Where one turn sends some rows of the set: a few examples, then the rows asked
j_647: [ -1 -17 -14  12 -12   5  23   0   4   8   0  -2  30 -10  -2  -6   0   8
  14  -8]
j_984: [-15  -6  10 -15 -15 -21  16  -8  -7  12   8  20  26  17  14 -22  15   0
  -4  -9]
j_735: [ -3   5  -1 -12 -12  22  12   1  -9   8   6 -20   9   5   8 -34   1  24
   3  12]
j_302: [-19 -24  17 -26   6  -6 -12  -6   6   9  -6  -1   5  16   2 -11  -9   3
 -25   5]
j_218: [  2  -4  -3  -1 -12   4 -17   1  17  -9 -12  -4  16  -3  -3  27  -6  12
 -11   8]
j_877: [ -9   4  11   6  15  -9   9   2  -5  -8  15   0  21   2 -19 -21  18  19
  -8   1]
j_346: [ -9  -3  32  -9 -15 -12  28  -7 -15 -18  12  -7   2   7  14  -6  -3  -8
  -8  12]
j_461: [-16  -5  -4 -16  -8  17 -14 -18   4 -16   0  11  26 -11   8  -5 -16 -15
 -11   8]
j_155: [ -1  -7  14 -12  -4  18 -15  -9   5 -13 -15  -5   0 -20   4   5 -17  25
   2  17]
j_835: [-22  11   6 -11 -10   1 -13 -22 -10  -1   1  20 -11 -23  10 -13  -2  19
  13  -3]
j_635: [-16 -11   5   5 -32 -11   8  -8  -3  -4  -3  -1  20   2   5 -47  -8  -4
  -7 -14]
j_717: [ -1   1  13 -15   4 -13  -5  -8  -2 -10  -4   4  27  10  12  12  27   7
 -16  18]
j_989: [-31  23  -2  -3 -24  -6 -20 -12  -6   1  -2   1  23   9  -4  11   5  12
 -11 -13]
j_939: [  0 -16   7  23 -13  -6   2 -13  -4  -9 -23  -4   3 -22  10  -7 -13  -3
  -1   3]
j_948: [-27 -37  10   1 -15 -21 -17  -3   8  -8   4   6   0 -13  -1 -14  -5  20
   7  -4]
j_644: [-30   4   5 -15 -31  16  10  -1 -10 -15  -4 -19 -10  -8   3   1  15  29
  -1   8]
j_349: [-19 -17  -6 -33 -28 -12  -7 -14  -2   0  -7 -17   5  19  -6   3  -4  21
  13  -7]
j_653: [-11  -6  31 -13 -32  -3  15 -11  -3 -15 -17 -23  35  -4  18 -12  10  14
   2  -7]
j_166: [-32  -7   9 -29 -23   1  25 -11 -11 -14   9   3  13   2  -5 -34  10  10
   3 -11]
j_308: [ -4  -1  16  -1 -27 -19  21   0  18 -11  -2   0  -3 -12  16 -12  24   3
 -11 -13]
j_10: [-11   8  16  -3  -5  -4 -13   0  -5  -6   0   1  -7  -3  -7  25  -2  34
   0  10]

j_647 turns into j_735
j_166 turns into j_984
j_346 turns into j_308
Now find these:
j_835 turns into j_989
j_717 turns into j_939
j_948 turns into j_349
j_10 turns into j_218

Where one turn sends some rows of the set: a few examples, then the rows asked
j_142: [  9  -8  -8   2   2 -29  10 -10   8  21 -14   0]
j_990: [  6 -12 -11  -5  10  -4 -13 -31 -11  20  -8   3]
j_224: [-17   1   5   0   2 -13  -7  13 -10  17   3  24]
j_745: [ -5  -4   4   0  14 -21   3  16 -13  14 -15  22]
j_31: [  9  -2  -3 -30  -9   5   0  22 -17  22 -12  -8]
j_819: [ 15 -18  -3  -2   3  17  -2   1  -9 -13 -10  -8]
j_604: [ -5 -12 -18  -8  10  -8  20 -11 -19  24  -2 -16]
j_369: [-15  -2  11   5 -11  13  -4   3   0  -1 -34  -1]
j_469: [ -8   4  10  18  -5 -18   4 -11 -34  11 -19 -23]
j_671: [-15  -1  15  -2 -22  -1 -17  -7 -20   0   5 -20]
j_412: [ 14  -7   4  -8   6   9   0 -17 -13 -17 -10   5]
j_578: [-15  14   6 -27  -4 -13 -24  -8 -20  17 -12 -12]
j_517: [  1   5   9   7  11 -19   8  -5 -37  10   0 -25]
j_547: [ -5  -8  10   7  -8   4  -9  30 -19  26  -9  -9]
j_915: [ 10  17  11 -11  -4   0  -1  -3   0  12 -37 -20]

j_604 turns into j_142
j_31 turns into j_915
Now find these:
j_671 turns into j_547
j_745 turns into j_412
j_819 turns into j_469

